In the data rows, 128 means zero.
Some points, one per row:
[136 119 129 183 169 164  98 112 109 138 139 100 133  95 102 101]
[132 131 161 106 104 117 110 127 116 122 145 138 123 105 143 139]
[147  94 105 195 139 116  87 119 137 117  97 113 143 135 120 114]
[141 132 153 112  95 124 146 123 124 124 142 137 133 114 130 147]
[126 132 144 116   0 131 125 174 128 176 106  87 106 100 172  68]
[112 150 147 124 111  98 145 126 135 107 106 142 114 111 122 163]
[135 120 158 106 106  90  95 125 113 118 138 142 116 105 140 122]
[ 72 144 131 145  39 150 107 164 203  93 122  92  98 120 124 126]
[110 125  70  76 186 118 151 168 108 134 136 130 137 134 168 116]
[111 125 142 145  83 140 111 105 127 139 162 153 134 108 122 130]
[102  99 149 119  86 119 112 123 137 133 156 146 115 164 130 142]
[125 153 126 125 105  99 130 123 123 102 106 136 128 104 115 123]
[121 122 134 105 122 119 141 125 177 114 129  98 127 171 123 170]
[113 104 149 135 105 119 127 114 124 116 139 144 114 126 122 131]
[145 125 173 119 108 149 177 131 144 125 126 187 141 146  95 133]
[135 132 137 111  87 158 164 105 134 105 154 114 139 104 124 144]
[143 130 152 120 136 119 127 157 136 162 160 124 135 122 130 116]
[144 129 129 123 116 119 130 129 149 112 133 115 153 141 132 143]
[126 159 114 154 130 106 125 169 116  88  78 166 136 137 123 119]
[131 149 121 142 121 122 113 128 129 122 110 126 137 127 118 123]
[137 140 173  85  86 126 130 122 108 100 175 184 121 128 144 151]
Then 23 other points, each followed by its number:
[138 137 149 106 118  77 116 115 120 121 133 146 116 121 142 122] 0
[138 116 146 126 109 166 143 138  61  67  84 102 106 126  91 191] 1
[128 139 142 127 109 110 132 127 114 119 137 145 119 110 134 130] 2
[124 145 161 112 109  96  92 130 133 111 137 152 117 110 144 119] 3
[135 121 108 123 144 131 137 132 128 149 147 108 116 103 110 113] 4
[112 129 120 140 125 137 122 162 114 121 118 159 140 147 119 116] 5
[156 128 136 136 125 116 157 125 123 152 156 112 140 154  96 166] 6
[128 132  97 150 130 130  92 132 136 129  99 120 138 154 128 136] 7
[146 149 123 151 149 108 111 156 157 190 110 114 170 152 138  89] 8
[164 110  74 191 120 120  84 111 147  96  53 117 134 118 122 143] 9
[114  97 113  83 136 111 104 147 141 140 169 121 111 129 153 140] 10
[115 126 103  95 165 130 130 152 116 134 143 134 129 120 161 115] 11
[113 149  83  98 168 124 161 133 111 145 119 141 149 119 154 108] 12
[ 96 147 136 148 142 147 169 107 163 130  91  88  98 113  53 143] 13
[125 146  90 104 160 117 181 129 105 137 104 138 152 135 152 109] 14
[133 135 133 107 108 122 131 155 138 107 146 150 151 152 144 145] 15
[135 130 132 120  98 118 132 115 124 124 142 119 117 116 117 127] 16
[146 136 148 107 131 103 120 130 131 177 168 143 151 131 137 131] 17
[129 135 170  87 123  58 112  92 133 136 167 135 132 116 136 129] 18
[149 147 162  56 153 155  90  29 155 105 149 181  72 187 151 126] 19
[158  86 103 148 145 121 135  92 131 115 114 131  92 135  88 126] 20
[136 113 115 120 144 125 150 132 121 138 158 105 117 102 105 111] 21
[127 155 200 143 255 255 163  60  20 129 178  45 111  63 157 110] 22
Which two of these numbered points are nearest to each point below by angle, seen from the average point of the first points? Their numbers follow each, nearest first.
[ 98 142 118 156 150 175 140 139 161 123  93  93  78 123  53 138] > 13 20
[163  79 160 126 112 146 204 147  56 123 171 187 123 112 161 119] > 2 22
[150 156 136  85 135 160 138  25 166  92 127 153  85 187 129 163] > 19 20
[124 134 142 113 111  92 115 120 123 115 156 118 133 111 123 106] > 18 0
[149 127 127 124 128  99 137 116  99 132 102 113 134 133 117 112] > 14 20
[134  95 122 140 112 104 163  86 141 120  99 107 124 141  93 133] > 20 13
[122 130 141 119 102 122 120 114 127 137 148 128 123 104 127 126] > 16 18
[147 123 140 117 133 114 123 151 136 137 146 135 156 137 131 135] > 17 8
[116 117 109  94 157 131 123 153 113 126 149 133 133 119 151 120] > 11 12
[122 117  90  93 167 115 112 189 112 139 164 117 138 123 166 119] > 11 10
[124 135 160 114 108 109 119 111 121 126 133 144 119 110 142 133] > 0 18
[144 128 151 122 123 120 175 133 158 142 136 161 153 154 102 154] > 6 15
